In the rows, 128 means zero.
Each path below is one point turned by a fixed rotation once a step. After each direction that follows a path, write how fast that rotation turns it, in degrees a step (0 if it stays still).
Each turn is a multiple of 5 degrees from 10 to 175, or 0.
Each row of a path follows its step; steps can be skipped.
Rotation 1:
step 0: [126 126 131 131 140 131 136 128 105 127 121 116 131 123 130 127 125 122
 132 129 131 127 124 134 129 137 116 122 130 135 118 122 123 135 115 137
 137 127 127 137 124 121 129 130 129 127 126 122]
step 1: [123 131 119 135 136 128 124 123 123 128 125 136 113 137 127 128 119 120
 124 130 125 142 135 120 122 137 125 137 123 123 126 134 123 127 120 119
 121 126 123 133 124 127 133 132 143 123 125 121]
step 2: [138 135 122 132 127 130 115 125 133 129 113 122 124 125 121 120 121 121
 125 129 119 126 127 138 132 137 131 127 121 138 141 127 122 133 120 121
 132 128 126 129 131 122 131 121 120 127 129 144]
step 3: [142 126 113 127 133 125 126 124 131 125 129 123 129 131 130 131 120 131
 125 118 134 130 126 125 143 124 110 135 124 128 128 139 119 117 130 136
 134 121 121 127 134 125 130 128 121 131 135 121]
step 4: [126 128 133 138 131 123 133 127 127 122 116 128 129 132 131 133 121 134
 113 120 121 137 128 130 125 122 142 142 121 131 127 127 124 139 138 134
 127 132 120 119 133 126 118 123 125 138 129 123]
step 5: [123 123 124 141 133 120 135 131 128 124 114 116 134 122 124 131 134 117
 123 136 139 117 129 122 131 134 120 126 126 133 129 114 124 133 129 136
 121 118 130 129 124 122 123 135 120 128 125 126]
step 6: [135 127 136 126 134 119 118 131 134 128 131 131 115 131 126 135 130 116
 129 124 138 133 137 118 122 133 126 128 124 132 125 131 121 133 122 136
 117 135 117 117 130 133 131 133 135 118 131 117]
step 7: [133 137 133 128 124 130 129 131 134 129 123 128 117 122 138 120 125 120
 125 138 130 120 133 138 131 123 130 137 129 145 139 123 119 125 130 128
 126 142 121 127 122 120 134 124 130 130 119 137]
step 8: [130 128 123 122 113 132 126 124 133 119 131 132 130 132 134 135 130 131
 121 136 146 131 140 122 141 126 121 133 129 132 119 138 124 123 125 125
 134 120 126 127 134 118 127 131 114 122 127 130]
[127 131 132 129 130 129 127 128 128 129 125 126 128 126 124 126 131 128
 129 126 127 130 127 129 128 124 130 127 130 128 126 128 125 131 129 128
 130 131 126 130 130 126 129 127 127 127 129 131] -> 155
Rotation 2:
step 0: [134 143 123 116 130 129 120 131 130 134 123 117 131 125 128 112 126 127
 117 123 137 126 125 128 130 132 119 127 129 130 135 134 125 133 126 134
 122 134 138 134 125 124 126 133 134 128 121 137]
step 1: [132 116 128 124 135 126 142 117 135 127 120 129 132 132 129 130 123 129
 122 128 120 137 129 118 129 137 133 131 134 135 132 129 134 122 131 126
 136 126 118 129 125 135 114 122 123 124 131 119]
step 2: [120 124 124 141 126 119 121 138 117 124 134 126 121 129 126 135 120 128
 138 122 127 122 121 132 128 120 125 119 128 122 123 128 127 122 124 136
 127 124 123 137 131 124 126 138 125 132 135 115]
step 3: [132 140 129 124 123 127 126 127 129 127 142 136 136 121 127 132 126 132
 117 124 122 131 136 138 137 136 130 133 120 127 125 128 126 129 127 124
 123 121 140 132 123 128 136 126 133 137 119 139]
step 4: [128 118 138 123 131 134 126 128 125 136 118 125 131 137 135 132 145 137
 127 137 119 126 135 127 124 124 131 138 129 129 127 120 130 135 126 123
 126 139 120 118 127 132 122 129 129 126 125 121]
step 5: [118 127 124 139 133 133 124 123 123 135 131 132 114 125 126 123 121 121
 135 133 139 139 125 125 119 130 121 115 126 125 124 137 124 126 140 131
 129 132 126 121 134 123 138 128 131 124 128 126]
step 6: [132 137 130 122 125 128 127 136 134 120 117 129 140 117 124 120 121 122
 116 130 132 121 124 120 137 133 134 129 128 121 128 127 116 138 125 128
 130 122 137 135 131 131 130 123 126 121 130 129]
step 7: [130 129 130 123 133 125 131 127 127 128 132 131 128 128 121 137 138 125
 132 129 124 122 128 119 122 127 126 137 144 143 131 122 144 121 129 131
 129 123 122 125 126 138 118 130 131 133 139 129]
step 8: [120 114 130 131 126 129 127 125 128 119 133 123 116 135 129 121 132 125
 142 121 129 135 128 139 129 125 126 117 123 121 123 124 126 116 117 129
 130 123 131 133 127 121 139 125 120 130 129 132]
[130 129 127 128 130 131 129 126 130 130 128 126 126 131 125 129 129 127
 125 132 127 126 129 127 129 129 131 128 129 129 130 124 130 127 127 132
 130 126 126 128 127 126 130 131 126 129 124 127] -> 115
[130 128 125 128 130 127 127 129 127 127 128 125 129 128 127 128 126 127
 129 126 124 129 126 123 128 129 131 126 129 129 127 128 126 127 129 132
 129 124 129 128 128 131 127 127 130 126 131 128] -> 70
Rotation 3:
step 0: [130 125 111 124 120 141 135 130 131 115 124 128 127 130 135 128 122 131
 123 133 130 122 118 125 117 119 132 137 127 117 125 125 135 131 135 128
 125 124 135 118 132 126 132 137 117 132 137 114]
step 1: [133 126 128 123 128 129 138 129 125 126 133 122 124 121 130 134 129 133
 114 141 122 125 134 137 120 126 121 132 125 132 113 120 139 131 126 135
 115 110 136 126 118 125 134 132 119 124 129 129]
step 2: [142 128 130 120 114 134 133 130 123 111 131 122 128 123 134 129 127 144
 139 132 116 125 131 138 121 137 122 125 124 114 129 139 133 137 126 129
 124 122 129 125 124 126 124 126 125 130 128 122]
step 3: [137 133 124 122 132 131 130 128 143 122 140 129 125 122 130 142 139 129
 125 131 131 141 142 131 122 133 117 125 126 124 136 139 132 132 124 139
 124 114 136 127 131 130 123 125 132 125 125 134]
step 4: [148 133 125 128 121 131 123 133 135 127 127 129 127 125 130 126 136 130
 135 124 140 133 130 144 120 126 124 136 114 127 139 133 131 130 134 127
 126 130 126 119 133 131 125 131 127 129 110 115]
step 5: [147 138 127 137 133 132 122 123 139 126 122 127 128 124 110 133 130 123
 131 135 129 141 141 122 130 128 121 133 120 132 127 122 127 129 133 123
 113 124 134 126 134 126 132 132 127 125 133 120]
step 6: [136 128 132 124 136 118 122 120 125 119 130 123 139 129 125 121 132 135
 135 129 126 125 130 137 130 129 122 137 118 124 136 112 127 121 143 123
 122 130 136 121 135 136 135 115 121 125 132 116]
step 7: [122 128 123 134 136 128 126 119 137 120 130 127 131 135 119 123 135 128
 138 128 110 145 124 135 126 124 132 126 114 130 126 128 129 114 133 131
 122 112 134 134 127 124 131 122 129 124 136 124]
step 8: [123 120 125 134 137 133 132 125 138 120 129 133 130 128 138 114 126 130
 126 128 114 130 125 132 122 121 126 131 120 114 141 121 122 125 122 130
 131 127 129 123 126 139 135 132 121 114 122 113]
[128 129 128 125 126 129 130 128 129 127 130 129 129 123 126 129 129 129
 126 127 129 129 128 129 127 128 124 128 129 127 124 132 127 132 130 124
 130 127 128 126 125 127 127 128 126 131 126 130] -> 35
Rotation 4:
step 0: [129 128 127 121 124 130 129 135 133 128 132 130 127 124 139 131 116 117
 126 122 134 131 123 133 132 120 114 121 131 127 128 132 128 115 138 129
 130 123 133 133 131 144 132 137 124 123 132 117]
step 1: [132 128 136 114 118 128 123 134 132 132 137 123 138 125 129 127 128 128
 130 128 130 132 119 130 127 120 132 138 131 115 130 129 124 129 131 113
 144 123 131 131 128 131 117 122 129 131 117 125]
step 2: [124 137 135 131 116 127 124 129 133 128 128 128 138 128 128 132 122 132
 132 129 126 124 129 134 120 132 135 129 133 131 108 132 126 122 127 128
 127 129 138 130 131 133 119 143 122 135 131 112]
step 3: [138 128 124 126 124 127 132 129 132 124 122 121 130 127 124 143 131 125
 126 116 135 125 122 123 120 128 125 129 134 121 116 121 121 129 134 130
 122 118 125 133 123 144 115 129 122 123 123 134]
step 4: [145 130 136 126 125 129 124 128 115 143 133 139 120 123 125 128 124 126
 127 115 131 127 120 131 126 133 135 131 119 128 127 130 128 125 127 126
 126 120 139 125 128 127 120 138 120 134 120 128]
step 5: [132 132 115 118 136 131 124 134 131 138 124 128 124 137 118 133 130 130
 140 136 141 124 129 126 126 130 123 123 126 116 115 141 127 121 129 129
 130 127 129 124 132 128 119 138 124 126 129 127]
step 6: [134 131 134 128 134 143 125 134 124 130 121 128 123 135 120 130 130 118
 128 118 128 113 137 123 113 127 136 130 135 124 127 126 134 130 120 114
 130 131 128 136 134 129 122 124 124 127 124 126]
step 7: [116 134 125 123 128 136 127 120 124 133 129 129 113 130 135 134 129 115
 128 122 132 120 131 138 134 130 124 129 124 125 132 128 135 121 122 137
 129 127 136 130 128 140 120 136 118 120 130 120]
step 8: [123 120 121 120 124 134 123 129 129 141 123 124 118 130 139 129 138 126
 131 124 135 133 124 129 119 124 142 128 128 115 130 130 128 126 130 123
 142 133 128 121 122 134 121 117 125 131 127 134]
[129 126 129 128 132 128 124 128 131 126 129 128 126 128 127 128 130 128
 126 128 129 129 125 126 127 130 130 131 129 129 130 127 128 125 126 127
 127 124 128 132 127 127 129 125 128 129 125 126] -> 140
[126 129 126 127 129 125 128 129 128 130 126 128 129 132 130 129 130 131
 130 129 125 129 126 127 124 129 130 128 129 128 126 131 129 127 126 125
 128 130 124 128 124 127 129 131 130 130 129 126] -> 110
Rotation 5:
step 0: [135 134 139 125 135 135 111 129 137 117 123 123 123 136 133 121 123 128
 141 131 128 117 128 141 125 134 128 139 132 129 128 121 130 136 126 132
 141 124 126 133 119 126 131 126 127 128 130 141]
step 1: [129 125 112 130 127 114 126 134 126 125 128 139 122 130 134 118 131 130
 125 125 136 139 123 125 135 146 126 138 122 115 121 122 132 125 127 139
 125 126 129 130 133 124 133 120 136 125 132 124]
step 2: [130 119 121 140 131 129 140 128 122 133 126 122 129 130 124 113 124 125
 129 130 124 123 121 125 131 124 123 126 132 134 132 130 118 126 111 117
 124 132 127 119 146 141 120 131 132 127 132 126]
step 3: [133 129 137 133 134 128 127 131 136 121 125 122 128 137 122 130 118 126
 141 135 114 135 137 134 114 122 118 117 132 132 126 129 134 125 129 137
 129 119 128 123 128 132 135 120 113 122 125 127]
step 4: [129 136 124 118 108 130 130 121 121 130 123 138 123 115 132 123 128 119
 131 128 130 132 130 125 128 132 121 133 125 127 121 110 122 131 132 132
 131 124 120 127 119 126 140 116 128 130 122 125]
step 5: [126 122 123 136 122 131 118 132 132 130 120 115 136 125 132 117 134 128
 125 125 127 114 119 136 132 132 129 136 140 131 127 128 113 137 121 137
 126 128 131 130 124 132 129 141 140 128 131 127]
step 6: [125 124 125 138 134 120 130 141 126 120 120 137 126 135 123 123 129 138
 128 134 128 137 122 129 118 142 130 125 140 137 129 134 135 117 132 136
 124 128 138 137 135 130 128 125 117 135 131 134]
step 7: [133 132 124 119 116 134 132 126 130 134 127 139 111 132 130 132 121 118
 130 126 126 130 122 113 120 131 119 117 120 136 125 129 120 129 120 124
 137 130 127 126 143 130 122 123 129 131 132 126]
step 8: [119 137 128 128 124 132 115 132 131 131 126 129 131 131 125 121 125 122
 136 127 114 125 141 136 130 116 126 130 126 120 130 137 122 131 118 130
 135 114 135 120 124 133 140 140 131 127 127 125]
[128 124 127 124 127 129 134 128 128 129 127 132 127 126 131 126 129 129
 130 126 129 131 130 128 132 129 128 126 130 127 126 128 128 132 131 128
 128 127 127 129 130 127 126 128 126 128 128 128] -> 135
[126 126 130 127 130 130 127 124 129 125 128 128 127 126 130 129 126 127
 130 130 126 128 128 124 125 130 122 130 127 126 127 131 127 128 130 126
 130 130 129 131 128 128 129 128 128 129 126 129] -> 100
[126 125 126 129 128 125 128 124 130 129 127 129 128 130 128 128 129 131
 132 128 127 127 124 128 127 130 131 127 128 128 128 128 125 123 129 127
 127 128 128 127 130 125 126 128 128 125 131 129] -> 80
Rotation 6:
step 0: [135 131 125 142 121 125 123 121 132 124 120 134 121 126 125 119 128 118
 115 126 124 130 136 130 128 128 122 142 134 119 129 120 129 123 129 134
 121 128 127 125 132 142 119 122 133 126 127 135]
step 1: [119 129 146 131 123 126 131 117 129 113 130 134 130 126 123 135 127 134
 130 129 126 134 122 126 115 123 123 137 139 127 134 125 122 129 136 132
 130 123 121 124 131 122 130 116 135 129 126 132]
step 2: [133 133 132 135 128 121 129 120 127 118 126 119 114 132 125 136 123 127
 127 118 127 126 142 124 122 136 131 143 116 128 133 132 143 133 129 126
 136 127 122 126 130 122 131 127 129 132 127 128]
step 3: [122 130 128 123 123 128 144 129 128 124 119 134 126 133 125 126 123 124
 139 129 127 136 131 130 118 139 120 126 126 116 123 126 143 125 142 124
 122 132 134 123 129 129 121 127 133 138 127 129]
step 4: [117 133 131 130 133 137 120 121 127 112 118 132 119 131 127 127 128 128
 129 132 139 129 129 117 130 131 126 123 130 138 142 125 134 126 133 113
 122 120 132 127 126 128 123 135 126 133 132 125]
step 5: [128 126 118 126 129 132 125 128 136 124 122 130 120 133 134 132 124 115
 116 127 123 132 129 120 125 139 117 126 129 134 131 125 124 147 132 128
 129 137 128 131 129 132 127 130 143 132 121 135]
step 6: [127 131 132 127 131 119 131 132 137 117 125 127 128 129 132 126 123 147
 129 115 128 138 128 131 129 128 128 135 134 134 127 117 118 137 134 125
 119 132 132 126 123 134 112 125 129 133 125 125]
step 7: [122 123 131 133 125 113 129 129 126 125 116 121 119 126 130 117 128 119
 122 123 124 123 121 123 129 136 135 133 130 140 131 124 129 122 135 126
 130 128 114 126 130 130 124 121 133 125 119 118]
step 8: [130 124 133 118 121 129 125 135 127 122 138 120 119 130 121 119 128 130
 127 123 125 143 131 118 119 134 119 125 132 130 130 121 134 121 134 143
 130 123 125 123 121 131 130 121 127 135 121 129]
[128 129 128 127 127 129 127 126 124 126 130 125 126 126 131 125 127 127
 126 127 126 127 129 124 128 129 130 127 126 128 126 128 129 129 127 129
 131 130 130 129 128 125 127 129 132 126 130 130] -> 130
